Here is a table of points, one per row:
tensor([ 10, -13,  15, -21,  28,  23,  23,   9, -38, -39,  -8,  -1,  24,
         39,  24,  47,  11,  -9,  10,  33, -29, -13,  27,   0])
tensor([-13,  22, -12,  24,  12, -22,  47,  18, -12,   0, -13, -23, -29,
          6,  32,   3,  12,   1,  32, -36, -10,  23, -42,   1])
tensor([-42,  17, -16,  11,  20,  16,   8,   2, -10,  15,   0, -40,   2,
        -25,   9,  17,  -5,   2,  29,  45, -25,  10, -32,  51])
tensor([ 34,  28,  -9,   3,   9,  -2,  13, -51,  23,  -7,  26,  10,  11,
         43, -56,  -8,  -6, -14,  17,   6,  11, -31, -14, -16])
tensor([ 17,  42,  -9, -17,   8,  -9,  21,  50,   1,  55,  12,   1, -12,
         15,   2,  25, -25, -10, -16, -30,  17,  12, -27,  33])
tensor([-28,  -2,  -2, -25,  15, -14, -22, -13, -13, -24,  -1,   5,   0,
         10,  -2, -35,   5, -43, -10,  42, -17,  -4,  11,  48])
tensor([ 10,  29, -12,  35,  -5,  15, -50,  -6, -19,  37,  -9,   7, -37,
         17,  32, -29, -29, -22,  20,   8,   4,  -7,  24,  28])
tensor([ 24, -11, -19,  12, -14,  31,  16,  13, -13, -27, -15, -25,  14,
         -4,  11,  24, -20, -51,  -2,   8, -26,   0, -15,  -2])
tensor([-10,  16,  15,  28,  53,  25,  17, -24, -39,  21, -43,   2,  -5,
          9, -15,  34,  -1,  19,  30, -15,  13,  -4,  38,  20])
tensor([-32, -16,  41,  14, -14,  11, -28,   5,  15,  34,  11,  -4,  -2,
         25,   0,   3,  21,  32,  27, -38,   2,  -1,  37,  -8])
tensor([ 16, -28,  23, -24,  18, -38, -18,  26,  -7, -30,  32,   9, -16,
         -9,   9, -27, -46,  18,  -9, -32,  -7, -12, -12,  14])
tensor([-46,  -1,  71,  -8, -35, -16,  27,  -9, -17,  19,  15,   1, -27,
        -20,  13,  -9,  -1,   8,  14, -48,   8,  -9,  -2,  15])
tensor([  0,   9,  -7,  29,   3,  66, -42,  25, -41,  18, -10,  -9,  47,
          9, -12,  13,  -2, -18,  22, -28,  51,   3,  17, -29])
tensor([-20,   0, -16, -38, -36, -28, -37, -15,  36, -19, -55,  18, -48,
         -5,  -2,  -2, -24,  16,  -4,   8,  33,   6,  23,  24])
tensor([ 11, -61, -26,  33, -17, -16,  11,   4, -14,  16,  16, -21,  14,
        -25,   4,  51, -21, -34, -20,  24,  17,  -1,  45,  17])
tensor([ 23,  -7,  35,  -6,  20,   7,   9, -16,  68,  -3,  24, -48, -22,
         16,  27,  -6,   7,   6, -30,  -4, -35, -26,  -8,  26])
tensor([ -2, -47, -19, -46,  19,  54,  22,  -3,  -5,  12,  38,  -6, -22,
          1, -34, -29, -14, -45,  18, -24,   1,   9,  -8,  26])
tensor([ 47, -28, -17,  25,  -7,  -4,  18,  18,   1,  -2, -17,  27,   3,
         20,  51,  -4,  10,  -3,   8,  -9,  16, -26,  -7,  29])
tensor([ -6,  32,  -8, -42,  34, -55, -39,   3,  52,  -2,  10,  28,  29,
        -12,  -7,   7,  11,  27,  -4,  12, -29,  11, -14, -27])
tensor([ 30,  18,  49,  -3, -22,  23, -31,  45, -34,  31, -34, -26,  -8,
         -1,   0,   5,  29,  25,  34,  12, -30,  10,  21,   3])
tensor([-24,   0,  12,  10,  -2,   2,   5, -12, -12,   3,  36,  24,  29,
          8,  55,   9,   3,  10,  14, -14,  10, -44, -13,   7])
tensor([ 19, -11,  24, -10,  21,  25,  -8,  43,   8, -42,  -4,  27,   8,
        -33, -20, -35, -21,  12, -10,  25,  45,   3,   2,  -7])
tensor([  4, -13,  28,  29,   0, -26, -33, -10,  26,  -2, -35,  -5, -11,
        -33,  -2, -12,   4, -29, -25,  -7, -29,  -7, -28, -41])
tensor([ 22, -11, -26,  25, -12,   0, -42,   9,  12,  19, -16,  73, -12,
         20, -10,  17,  11, -23,  -4,   6,   1,  10, -24, -41])
tensor([-23,   5, -29, -12,  -1,  -4,   4,  -4, -25,  -6, -14, -27,  27,
         -8,  22, -29,  -2,   7, -30,  -6,  20,  48, -23, -28])
tensor([ -9,   7,  18, -23,  21, -12, -12, -16, -12, -36,  14,  -5, -12,
        -31, -12,  51, -10, -13,  -3, -21, -13,  27, -23,  -8])
tensor([ -6,  25,   4,  24, -20,  -2,   0,  -3,  -5,  27,  19, -15,   9,
         10, -16,   2,   5,  20, -36,   9, -68,  23, -13,  54])
tensor([-20,   3,   8,  -9,  14, -16,  16, -41,   3, -28,  -7, -11,   1,
         40,   8,  -6,  21,  15, -57,  20,  57,  13,   0,  18])
tensor([ -3,   5, -13,  -4,  31,  33,  49,  -5,  61,   8,  40,  -8, -21,
        -58,  32, -36,  22,  37,   3,  28, -48, -15,   4, -12])
tensor([ -6,   6,   0, -47, -22,  14,  15,  14,  -6,  17, -52, -21,  37,
        -28,  14, -11,  -2, -18,  -3,   8,  -4, -65,  -9, -18])
tensor([ -5, -16,  20,   2,  -7, -22,  35,  37,  12, -16, -11,   1,  12,
         27, -25,  23, -27,  17,  -2, -21, -11, -17,  44, -23])
tensor([-26,  38, -30,  24,  15,  -4,   4,  26,   4,  -7,  12,   3,  -1,
        -13, -13,  48,  42, -37, -29,   6,  -1,  12, -16,  22])
tensor([ 22, -15,  -6, -18, -10, -49,   6, -16, -12, -29,   8, -33,  51,
         -5,  -8, -14,  23,  19,  37,  18,  50,  14,   5,  13])
tensor([ 52, -16, -12,  22,   4, -12, -29, -20,  10, -31, -44,  33,  -2,
        -39,  -9,  34,  12,  -6,  -2, -37,   9,  17,  56,   3])
tensor([ 56, -15,  45, -30,  27,  22,  -3,   1,   1,  15,   4,  19, -17,
         -2,  14,  29, -26,   6, -20,  22,  13,  13, -13, -63])
tensor([-15, -27,   1,  27, -11,  10,  16,  -4, -33, -20,   9,  20,  10,
         10,  -6,  -2,  31, -37,  28,  39,  -1,   4,  13, -24])
tensor([-31,  14,   4,   5, -13, -14,  16,  -3,  64,  22,  55,  -6, -14,
         21,   8, -28, -38,  12,  16, -12,  12,  24,  17,  -6])
tensor([ 15,  10,  12, -23, -43,  -5,  12,  -9,  39,  -8,  18, -61,   3,
        -18,   1,  14,  -7,   6,   8,  33,  27,  -1, -33,   8])
tensor([-39,  31,  -6, -11, -25,   6, -22, -11,  27,  30,  26,  25, -13,
        -12, -48, -28,  25,  37,   4, -19,  26, -34,  -6,  19])
tensor([-15, -30, -50,   0,  18, -34,  17,  20, -27,  28,  19,   9,   1,
        -30, -30,   3,  18,   1,  -9,  16,  -8, -49,   0, -14])
tensor([ 26, -59,   7,  20,   2,  17,   9,  24, -14,  32, -23,  -4,   8,
          8, -26, -27,  12,  19, -25, -34, -18,  -2, -10, -23])
tensor([-17, -50,  30, -33, -55,   9,  19,  29,  -1,  17, -20,  26, -10,
         49,   7,  -6,  15,   3,   9,  28, -18,  31, -14, -19])
There is one direction along which these points spread out most. Take the direction at right angles to it along which they spread out most. Go by this last direction. How many in every 100 of the points above lie lower along it than each point below? Round to a whole number. More than half of the points above lie lower than the first one.
tensor([ 12, -30, -39, -38, -16,  13,   0, -17,  -8, -11,  16,  -5, -47,
         18,  20,  17,  26,   6, -19, -25,  -6,  -1,  27,  -5]) 38
tensor([  1,  -6,   4,  11,  41,  -2, -16, -11,  46,  -7, -36,  11,   4,
         -3, -12,  -2, -37,  10,  22, -13, -35,  19, -16,  -6]) 21
tensor([ 18,  -9, -52,  23,  11, -31,   4,  19, -23, -29,  -9,  49, -17,
         -1, -40, -40,  -8,  -3,  15, -15, -15,  -5,   4, -23]) 21
tensor([ 19,  37, -25, -30,   1, -32,   4, -62, -17,  35, -20, -12,  45,
          4,  -4, -24,  32, -11,  -9,  22,  21,  24,   0, -15]) 40
tensor([-26,  29,  -3,  58,   3,  -6, -26,  16, -33,  -2,  -3, -50, -28,
         12,  -1,  -1,  -8,  15,  -9,   9,  17, -19,  30, -14]) 69
tensor([ 18,  19,  40,   4, -35,  32, -13, -18,  35, -44,  17, -15,  -1,
        -17,  19, -20,   9,   2, -12,   9,   8,   0, -79, -22]) 33
tensor([-39,  51,  28,  26,  17,   7,   3, -16, -24,  14,  34,  35,   2,
        -47,  18, -10, -23, -14, -11,   4, -10,  38,  34,  11]) 69
tensor([  8,  32, -38,   4, -24,  17,   2,  26, -31, -36,  -1,   0,  18,
         41,  -5,   5,  13, -24,  -8, -18, -14, -22,  42, -12]) 67
tensor([ -8,  -3, -32,  -8, -19,  -2,   3, -70,  -2, -17, -10,  19,  25,
          4, -17,  -1, -28,  54,   0,   5,  20,   7, -20,  17]) 29
